Each row has a name. After each piece below comes the name of the row it's from, unless a question asks for something else. Each question is about the rows just above it. Places in a row count from 1.

z569: [ 11  -3  -3 -23  10  20  14   0]
z38: [  8 -12  17  -2 -11  11  10  16]
z47: [ 11 -11  -4 -52 -16  31  11  -7]
z838: [  4 -24  31   4 -20   8 -10  25]
z394: [  9 -20   9 -34 -21  22  10   4]
z165: [ -6  -5  -6 -18  -9  10  -9  24]
z424: [  9 -52 -11 -16  -4   4  12  29]
z109: [ 15 -19  24 -12 -16  18  19  24]
z277: [ -6  11 -19   2   4   1 -14 -22]
The next 2 entries after [-11  -4 -52 -16]:  [31 11]
Row and place of [-5] in the named rows:  z165, 2
Where in the named rows is [1]?  z277, 6
Give the next 2 entries after [ 11 -19].  [2 4]
Where in the named rows is [25]?  z838, 8
Where in the named rows is [-14]?  z277, 7

z146: [ 40   8 -16   4   9  18  14 -10   2   3   1  21   2  -7  19   2  -9 -12
 -19  14  -8 -20  -9   7  28  -2 -10 -10   1   8  12 -24   7  12   5   5]
z571: [ 35  -7  25 -14   9   4 -39  22  34  50   5  -5 -11   0  -9  13 -27  -5
 -12 -19 -28  -1   1 -16  -5  18  -5   1  -4 -43  30 -10  -3  12   2  -4]
z5: [-55  19  15   4 -16  21  12   7  -8 -28   8  -2  21   9  -9  19   3   2
  13   4  43 -12  20   2   0 -51  23   0  14  36 -21  -8  26 -18  -4   8]
z529: [ 33 -18  -1 -10  17  -2   8   5  15  17 -14  14  14   1 -17  16 -18 -10
 -21  -7  -2 -15  15  -1  12  36  -4   5   0  -4  -3  -3 -15  -2 -14   8]
z922: [-25 -21   2  -1 -38  -9   3  -1  46  -9  -7 -16 -11   3 -10 -12  -5 -12
 -19 -28 -27   8 -26 -10   1  -6 -24  24  -4 -43  -5   1  -7  12   6 -13]
[-38] is at row and place  z922, 5
Where do [ 35  -7  25 -14   9   4 -39  22  34  50   5  -5 -11   0  -9  13 -27  -5
 -12 -19 -28  -1   1 -16  -5  18  -5   1  -4 -43  30 -10  -3  12   2  -4] appear?  z571
What are the next 2 entries after [-27  -5 -12 -19 -28]?  [-1  1]

z115: [ -9  23  -8 -14  -4]
z142: [-11  37 -18 -11   0]
z213: [ -7  -8  15 -23 -13]
z152: [ -4 -26  28 -27 -18]
z329: [ 11 -10  -2  27  12]
z975: [  6 -28  16   3  -3]
z735: [ 17 -17  -7  39  17]
z108: [-16  10  12 -40 -19]
z292: [ -4 -22  24 -22 -15]
[-3] is at row and place  z975, 5
The next 2 entries after [-28  16]:  [ 3 -3]

z35: [  4  16   1   6  -6   3   5   4  -7 -17  -3   8   4   8  -2   1  -8  -8
 -12  -5  -8  -8 -20  -9   4  12 -11  -8  -5   9   8  -6  20   7   9  28
   1  -8 -14 -11  17   5   0  10 -13   3  -5  10   9   1]
z380: [  4  16   1   6  -6   3   5   4  -7 -17  -3   8   4   8  -2   1  -8  -8
 -12  -5   6  -8 -20  -9   4  12 -15   4   1  -8  10  -3  13 -10  -8   7
   4  -6 -13   3  -3   5   0  -6   1 -12   2   6  -5  -8]
z486: [  0   3  -5   5 -12  -8   2  -3   2   1   0 -12   2  -7 -12  -1  14   4
  -6  -7  -4   6  -5  -2   7  -8 -15   4   1  -8  10  -3  13 -10  -8   7
   4  -6 -13   3  -3   5   0  -6   1 -12   2 -29  11  13]
z549: [  0   3  -5   5 -12  -8   2  -3   2   1   0 -12   2  -7 -12  -1  14   4
  -6  -7  -4   6  -5  -2   7  -6 -15   4   1  -8  10  -3  13 -10  -8   7
   4  -6 -13   3  -3   5   0  -6   1 -12   2   6  -5  -8]
Which row holds [  0   3  -5   5 -12  -8   2  -3   2   1   0 -12   2  -7 -12  -1  14   4
  -6  -7  -4   6  -5  -2   7  -6 -15   4   1  -8  10  -3  13 -10  -8   7
   4  -6 -13   3  -3   5   0  -6   1 -12   2   6  -5  -8]?  z549
asked: [  4  16   1   6  -6   3   5   4  -7 -17  -3   8   4   8  -2   1  -8  -8
 -12  -5   6  -8 -20  -9   4  12 -15   4   1  -8  10  -3  13 -10  -8   7
   4  -6 -13   3  -3   5   0  -6   1 -12   2   6  -5  -8]  z380
asked: [  0   3  -5   5 -12  -8   2  -3   2   1   0 -12   2  -7 -12  -1  14   4
  -6  -7  -4   6  -5  -2   7  -8 -15   4   1  -8  10  -3  13 -10  -8   7
   4  -6 -13   3  -3   5   0  -6   1 -12   2 -29  11  13]  z486

z331: [ 0 23 -1  1 -2 -1 15 -3 -1 -1 -2 -2  7 -2 -2  3 42 45  0 -2 -2 26  0 15]
z803: [ 6  8 -2 15  3 -2 24 16 21  2 -2  4  3  5 22 16 13 15 13  1 14 18  3 10]
z401: [ 1 -2 16  8  3 24 -2 21 15 -2 -2 -1 -2  1  1  3 -2 -1 12 -1  1 -2 -2 -1]
z834: [ 2  6 -1 -2 -2 -1 14  0 -2 17  6 -1 18  3 -1 -2  6 -1  0 30 -2  2 39 19]
z783: [22 -1  9  6  2 11 -1 -2 23 25  7 10 -2  8 -1 -2  0  0 36 17  0  0 33 -2]
z127: [ 1 -2 10  4  1 19 -2 13 12 -2 -2 -1 -2  1  0  2 -1 -2 12 -2  0 -2 -2 -1]
z377: [ 2 16  0 -2  3  5 26  2 -1 -3 -2  0  5  4 17 12 15 10  7  3  8 17  7 13]
z745: [ 2 16  0 -2  1  5 26  2 -1  2 -2  0  5  4 17 12 15 10  7  3  8 17  7 13]
z969: [ 2 -2  8 24 15 16 -2 21  3 -2 -2  0  5  4 17 12 15 -2  7  3  8 17  7 13]
z24: [ 2 16  0 -2  1  3 25  1 -1  2 -2  0  5  3 16 10 15 10  5  4  8 17  7 14]
z951: [14  7 15 -1 11 16 10 10  9 10  1 12  2  7 17 10  2  3 21  6 12  7 10  5]
Row and place of [36] in the named rows:  z783, 19
What are the next 2 entries after [-2 16  8  3 24 -2 21 15]?  [-2 -2]
What are the next 2 entries after [-2 16  8  3 24 -2 21 15 -2 -2]?  [-1 -2]
The row with [ 1 -2 16  8  3 24 -2 21 15 -2 -2 -1 -2  1  1  3 -2 -1 12 -1  1 -2 -2 -1] is  z401
Give the next 2 entries after [12  2  7 17 10  2].  [ 3 21]

z135: [ 21 -31  30  -2  10   9 -39]
z812: [ -3  13  36 -21   2 -45 -32]
z753: [-14  24  -6 -11 -44 -11   6]
Row and place of [-45] in the named rows:  z812, 6
[10] is at row and place  z135, 5
Give the next 2 entries after [-31  30  -2].  [10  9]
What are the next 2 entries after [ -6 -11 -44]?  [-11   6]
Where in the named rows is [-14]?  z753, 1

z345: [  1 -29 -28  13 -12 -16  23  22]
z645: [ -2 -29  15  20 -12 -23  32  18]
z674: [ -5  31  30 -15  10  19 -30 -23]
z915: [ -6  14  21 -13   9  13 -23 -12]
z97: [  6  22  15  -7  10   7 -15 -18]
z556: [  2 -47 -47  21 -24 -35  38  27]
z548: [-29 -34  20  24 -21 -28  40  26]
z795: [  6  -3 -13   9  -6 -14   8  -2]
z76: [  2 -47 -47  21  -3 -35  38  27]
Where in the named rows is [30]?  z674, 3
Give the next 2 entries after [-29  15  20].  [-12 -23]
What are the next 2 entries after [14 21]?  [-13   9]
[14] is at row and place  z915, 2

z344: [ 35   9 -18   9]
z651: [ 0 11 -5 -1]
z433: [  1  -7   5 -47]
z928: [  2 -20  15 -20]
[ 0 11 -5 -1] is in which row?  z651
[ 35   9 -18   9] is in which row?  z344
[35] is at row and place  z344, 1

z927: [ 16   3 -10  -7 -19   1  -3   5  -7   8   5  -9   2 -13   1   5   1  -4
  -5   3  -3   6  -3  -6]
z229: [ 10 -15  -1   8   2   1  -4  -3 -10  -9   4  -9  14 -13   1   5   1  -4
  -5   3  -3   6  -3  -6]
z133: [ 14   4 -19   3  28  -1 -15  12  13   1   1   6 -14  26   0 -33   9   1
  -8  -7   4  -1  -1  -1]
z882: [ 11  -2 -17 -17 -11   0   2  -1   8  -7   8   3  -9  -1  -6 -13  -6  -3
  -5  -2   0  12  -3   6]
z510: [ 16   3 -10  -7 -19   1  -3   5  -7   8   5  -9   2 -13   1   5   1  -4
  -5  -2   0  -1  -1  10]
z690: [ -6   4 -30  10 -15  -1   7   2   1  -4  -3 -10  -9   4   0  16   2   5
   4 -12  15  41  -1   4]
z723: [ 23   2 -21  -4  -7  -3   3  -4 -27  -8  21   9  -1  20   4  15   0   1
   1   3   1  24   0 -13]
z147: [ -6   0  23  15 -10  -1  12  -2   3  -7 -16   8   8  -6  -5 -11   3   5
   0  -4 -17  23  -1   1]
z829: [-11  11  25 -13  -8  -3  10   5   5   3 -12  -8   0  25   4 -10   4   3
   1   6  -9  -7  -1  10]
asked: [ 11  -2 -17 -17 -11   0   2  -1   8  -7   8   3  -9  -1  -6 -13  -6  -3
  -5  -2   0  12  -3   6]  z882
Where in the named rows is [-30]?  z690, 3
What are the next 2 entries after [-15  -1   8   2   1  -4  -3 -10  -9   4  -9  14]?  [-13   1]
What are the next 2 entries after [ 10 -15  -1   7   2   1  -4  -3 -10  -9   4]?  [ 0 16]
The next 2 entries after [ -9  14 -13]:  [1 5]
[-33] is at row and place  z133, 16

z96: [ 20  17   3  -8  -3  14  18  10 -20  12   7   6  24   5  11  -3  -5  -3
  27 -11  17 -10]
z189: [ 23  17  -4 -18 -10  36  25   4 -33  15  22  12  51  -4  20 -27 -28  -5
  42  -2  19   2]
z88: [-10  13  -6  -4   5 -26  15  37  11  24 -25 -13 -16  20 -24  13  19   8
  15 -39  -9 -28]
z589: [ 30  18   2 -13  -8  36  23  -1 -36  10  24  14  50  -4  26 -20 -24  -6
  25 -10  19 -11]
z346: [ 15  16  -9 -17 -11  34  26   9 -30  19  19   9  51  -3  13 -32 -31  -2
  44  -6  13   2]
z924: [ 30  18   2 -13  -8  36  23  -1 -36  10  24  14  50  -4  26 -20 -24  -6
  38   2  25   1]
z614: [ 37  19   8 -10  -6  36  20  -5 -38   5  26  17  47  -4  32 -13 -18  -9
  33   5  31   0]
Where in the named rows is [-26]?  z88, 6
asked: [ 30  18   2 -13  -8  36  23  -1 -36  10  24  14  50  -4  26 -20 -24  -6
  25 -10  19 -11]  z589
Where in the named rows is [-17]?  z346, 4

z367: [-11 -33  15  13 -23 -14  18  -5 -13  27  38  49]
z92: [ -3 -35  -5  42 -43  -6  -1  -3   8 -11 -11   6]
z702: [-33 -26 -41  12  32 -23 -37  53   4  46  47 -22]
z425: [-33 -26   2  12  32 -23 -37  53   4  13  18  51]
z123: [-41  22 -19 -46  46  14   7  15 -40 -30  24 -15]
z691: [ 27 -11  16 -46 -43   4   9 -31  13  50 -49 -51]
z601: [-49  -5 -48  19   9 -30  52 -25  43  37  -3  25]
z582: [ 15  13 -23 -14  18  -3 -13 -21  32  28  45 -47]
z687: [-20  38 -32  48  11 -42  21 -46 -25 -19 -19  19]
z708: [ 14 -52 -26  12  11 -31 -11 -19  38 -21  45  -1]
z384: [-31 -24  22 -10   0 -19  53 -17   0  -7  31  25]
What are the next 2 entries after [ 15  13 -23 -14  18  -5 -13]?  [27 38]
The next 2 entries after [ 22 -10   0 -19  53]:  [-17   0]
asked: [ 15  13 -23 -14  18  -3 -13 -21  32  28  45 -47]  z582
Where in the named rows is [-40]?  z123, 9
Row and place of [8] in the named rows:  z92, 9

z365: [-11   5  17  -7  23   8  22   0  -4  28 -10  10  10 -16]
z353: [-32  12 -16  15  21   5  35 -19  33  -8 -15  44  18  -2]
z750: [ 18 -22   4 -15  -5  18 -17   2 -18   6  11  18   5 -45]
z936: [-28 -26   1 -20   2   4 -12  19 -17 -15 -10   2  19 -23]
[1] is at row and place  z936, 3
Give the next 2 entries after [  8  22   0  -4  28 -10].  [10 10]
Give the next 2 entries after [ 23   8  22   0  -4  28 -10  10].  [ 10 -16]
The next 2 entries after [ 5 35]:  [-19  33]

z98: [ 12 -10  -8  44  14 -42]
z743: [  7  -6 -13  -9   9 -19]
z972: [ -8  45 -13  -9   9 -19]
Where in the named rows is [-42]?  z98, 6
The next 2 entries after [  7  -6 -13]:  [-9  9]
The next 2 entries after [-8 44]:  [ 14 -42]

z762: [  5   6 -45  -6]
z557: [-26  -9  10 -25]
z429: [ -7  16  33 -30]
Where in the named rows is [-26]?  z557, 1
Where do [  5   6 -45  -6] appear?  z762
asked: [-26  -9  10 -25]  z557
Row and place of [-45] in the named rows:  z762, 3
Where in the named rows is [-6]?  z762, 4
[5] is at row and place  z762, 1

z136: [ -3 -25  13 -10  15  -3 -17 -15  -6  23  25  -3  -5  -7   5  10  32  10
   3  -3   2   1   3 -22 -25   1  -5  18]
z341: [ -6 -10  11 -11  12   3 -23 -13  -2  10  42  -8 -20 -11  10  11   7  12
  10  12  -2   0  -8 -14 -21 -10 -12  22]
z220: [-13  -1  -1  28   0  21 -22   6 -12  13   6  18  19 -15   2  18 -16 -14
   9 -25  -8  13   4   4 -20   3   4 -16]
z763: [-10 -14  17 -17   9   0   9 -19 -23  15  22  -9  25  -4   4  18   5 -11
  -2 -35  -1  10  16  -8 -19   5   2 -17]
z754: [ -1   6   6   9 -22  -6  16   8  -2 -28 -30   7  -2  20  26   3 -23   2
 -18 -11   0 -11  14   3  11 -13 -10 -17]
z477: [ -6 -10  11 -19  39  -8   0  -1   0  -3   5  -3   3   3 -30  -3  37   2
  13   3  11  12  -3 -16  -3   3   3  21]
z267: [ 17  -4   1 -26 -10 -16  17 -17   9   0   9 -19  -5  -1  10  18  23  36
 -10  19   1 -20  -2  -5   7  -9  -3  16]
z68: [ 12 -11   0 -16  22  -8  25 -14  -1  10 -15  -5  18  23  -5  -1  36  10
   4 -19   6   0   6  -9   0   1  25   9]
z61: [-13   7  -6  15  19  20 -24   8  -5  11  17  10  15 -23 -27   7  -7 -17
  22  -5  -4  21 -10   8 -12   8   9  -3]
z475: [ -3  -6  12 -17  12   1 -13 -15   0  -1  39 -11 -24   1  17  10   3  18
   8  12  -2  -4  -8 -13 -17 -18 -11  24]
z623: [ 17  -4   1 -26 -10 -16  17 -17   9   0   9 -19 -23  15  22  -9  10  22
 -10  19 -10   3 -14  13  -8  15   2  -3]
z758: [ -5  23  -4 -10   8  -3   3  17  12 -32   1  -6 -16  -2 -24 -16 -18  -6
   6  31   4   5 -14  12  24  -3 -10   6]
Give the next 2 entries after [  5  10  32  10   3  -3   2   1   3 -22].  [-25   1]
Give the next 2 entries after [18 23 -5 -1 36 10].  [  4 -19]
Give the next 2 entries after [ 19   1 -20].  [-2 -5]
The next 2 entries after [-10 -16  17 -17   9   0   9 -19 -23  15  22  -9]:  [10 22]

z195: [ 34 -38 -19  17 -33 -35]
z590: [-37 -19  17  -6  -5 -15]
z929: [ 34 -32 -21   4 -24 -39]
z405: [ 38 -27 -22   6 -17 -36]
z594: [ 37 -26 -20  10 -22 -27]
z646: [-41  35  17 -26  37  42]
z796: [-40  38  17 -14  39  50]
z901: [ 47 -14 -17 -13  32  48]
What are the next 2 entries after [38 17]?  [-14  39]
The next 2 entries after [-37 -19  17]:  [-6 -5]
The next 2 entries after [-38 -19  17]:  [-33 -35]
[48] is at row and place  z901, 6
What are the next 2 entries after [-17 -13]?  [32 48]
[-36] is at row and place  z405, 6

